The same turns and mirrors carry the whole set onto itself, and each row onto the other rows of its family. Which rows share a family with each named row? Give them in list order.
These 32 rows form 4 families of 8 rows each.
vumit: [  5  14 -35  -2 -54  31  17 -26  -1  20 -17  12 -15  -7 -12  26 -26  32
 -17   6  -2 -23   3  -6  25   6 -19  11  -7 -39  -8]
Pilad: [  0  25 -12 -43  25   0  11 -16 -13  17 -33  -5 -21  24  17  13  -5   7
   3  -5  -4   6 -23   6  24  12  -1 -41  -4 -34 -24]
Bizu: [ 31  50  -6 -37  38 -17   6 -21 -21 -15 -37 -19 -12  -4 -13 -10   7   4
  -2  10   3  30  -2 -17  40  10  11   0  20 -31  12]
napo: [  7  53 -24 -46  22  11  21  -2 -43   3 -23 -26 -13 -11 -22 -12   9 -10
   8   7 -13  24   6 -17  34   3  25   4  30 -46  12]
geza: [ 14  48 -18 -68  10  -5   5 -30 -41  -4 -37 -24 -21  -5 -15  -5   1   2
 -10   6  -1  25   5 -13  38   8  11  -5   9 -33   5]
tar: [ 20  11 -41 -37  40   2  36 -12  18 -26 -27  -5  -3   4 -13   1 -16  -6
   2  15  14  10  -7  23  53 -18  16 -19   8  -5   2]
zenu: [ 39   4 -24  21 -20   4   3 -14  11 -11 -10   7  24 -56 -16   4   7  24
 -23   7  12 -10  26 -10  44  -7  -1  27  16 -27  17]
Losod: [-18  32 -12 -15  41  10   8  26  -3  -6 -13  -8  10   1   2  12   9  -2
 -12   5  13  27  -4  10  45   1  22 -54  36 -26   0]
mazif: [  8  49  16  15 -66  17 -11   5  -9   9  -1 -18  27 -19   1  15   8   7
 -15   3  -2   0  21  10  19   2   8   2  34 -18   2]
bov: [ 17   3 -29  -5 -61  25  13 -22  -8  12 -14  12  -7   6  -2  21 -18  15
 -15  11  -1 -29  20   2  27  -2 -17  27  -3 -31  -9]
mabog: [  4   2 -21   4 -37  12   3  13  22  14   5   4  30 -30  -3   8   3   8
  15   6 -21 -31   6  44   0 -10 -14   2   3 -27 -11]
lopib: [ 31  32  -3  11 -12   1  -1 -16   5  16   5   5  18 -65 -28  17  13  28
 -15  19   8  -2  25 -13  31  -7  -4  19  19 -53  15]
vuz: [  0  10 -27 -41   8  16  13   0  -8  15 -36 -14 -10   6  28   7   1   1
  18  -7 -14  19 -48  13   6 -10   8 -20  -5 -24 -12]
fera: [  0  52   9  15 -68  23  12  19  -6  11   8 -11  10 -11  -9  14   5   9
 -16  -1   2   6  12  10  21   3  19  -4  40 -31  14]
sivom: [ 31   7 -12  -3 -39  12  35  -5  42   5  12  -1  18 -31  -6  13  -1  14
   6   7   2 -11   2  47   9 -13   5   7  -5 -16 -22]
subun: [ -9   3 -21 -23  37  12  13  24  -9  -9  -2 -12  11 -16   1  11  19   3
  -7  13  23  31  -5  32  33 -20  21 -51  22 -25   5]
dazil: [ -4  42  13  10 -55  25   5   7 -16  23   9  -9  22  -7  -5   6   9  19
  -6  -9 -22 -16  10  14  11  25   9 -12  25 -25 -12]
kisa: [  2  18  -7 -23  38  -9  15  18 -22  -7  -6 -20   6 -21 -10  11  21   8
 -15   3   4  38   6   7  50 -14  32 -55   9 -31  -9]
Tetet: [ 13   1 -43 -43  40   9  28  -4   3   1 -34 -17 -14 -18 -26 -12 -23   8
   1  14  10  -3 -22   5  53 -13  -8 -27  14  -4  -7]
dilur: [  2  49   7  -3 -64   3   0   5 -29  12  12 -10  12 -19 -19  -5   5   5
  -4  -7 -11 -21  35  15  15   8   4  -2  21 -41  -6]
Ror: [ 21  19  -3  16 -21  11 -10  -8  -7   4   8   5  26 -56 -26  11   7  27
  -8  28   8 -15  26 -13  33  -4 -15  19  36 -35  16]
Vab: [ 18  14 -27   4 -65   3  -4 -23  -7   3 -16   3  -7 -19 -26  -4 -27  20
 -12  -5   7 -22  14   0  38  -5 -26  16 -13 -14  -6]
zeru: [  9  11 -49 -44  27  16  29 -18   3   0 -22 -16 -13 -27 -27 -11 -31   0
   3   2  25   3 -12   5  58 -18   5 -22  -2  -2 -21]
zimaf: [  8  19 -20 -41  13   3   9   1  -1  17 -51 -28  -9  10  20   1  -3   0
  -1  -7 -13  18 -39  17  21  -8   3 -35  -4  -9 -15]
tup: [ -2  17  -9 -12  29  -1   3  24 -15   0  -2 -10   4 -28   1  12  21  -2
 -14  -7  23  51  -5  -2  49 -22  32 -41   9 -29  -5]
finag: [ 17   6 -20  22 -31  -5 -12   3  -6 -11   3  17  30 -49 -19  13  13  17
 -20  12   4  -3  28   3  32 -26  -1  13   5 -43  26]
dup: [ 22   3 -49 -42  33   0  17 -10  11 -16 -35 -18 -13 -22 -21  -3  -8  -4
  -5  16  29  22   2   8  61 -19  -3  -5   9  -6   9]
vev: [-16  27  -9 -47  11  13   3   6 -17  29 -25 -25 -14  17   7  11   9   3
  13   1 -15  23 -25  22  15  11  -4 -41   4 -21 -17]
veko: [ 25  26 -15  -8 -61   8   7 -39 -13  22 -19   5  -8 -10 -16  10 -16  18
 -19  -9 -13 -27  20 -15  41  10  -6  17  -5 -26  -3]
Fegim: [ 20 -11 -14  22 -24  17  25  11  27  15  17   8  31 -26  -1  15  12  10
   6   6  -5 -25  10  43  18 -15   8  -9  12 -21   1]
beme: [ 24  -4  -9   4 -41  10  21 -13  23   8  18   0  22 -26  -8  27  -1  15
  13  15  -9 -21  21  40  20 -12  -3  -3 -10 -15 -28]
laf: [ 14  36 -22 -49  26  -1  23   5 -44  -8 -35 -20 -13   4 -11 -12  14  -4
 -20   9  -7  23   7 -12  37   0  25  -3  26 -47  12]

Same family as Bizu: Pilad, tar, Losod, mabog, dilur, Vab, finag
Same family as geza: zenu, subun, dazil, dup, vev, veko, Fegim
Same family as zimaf: mazif, bov, kisa, Tetet, Ror, beme, laf

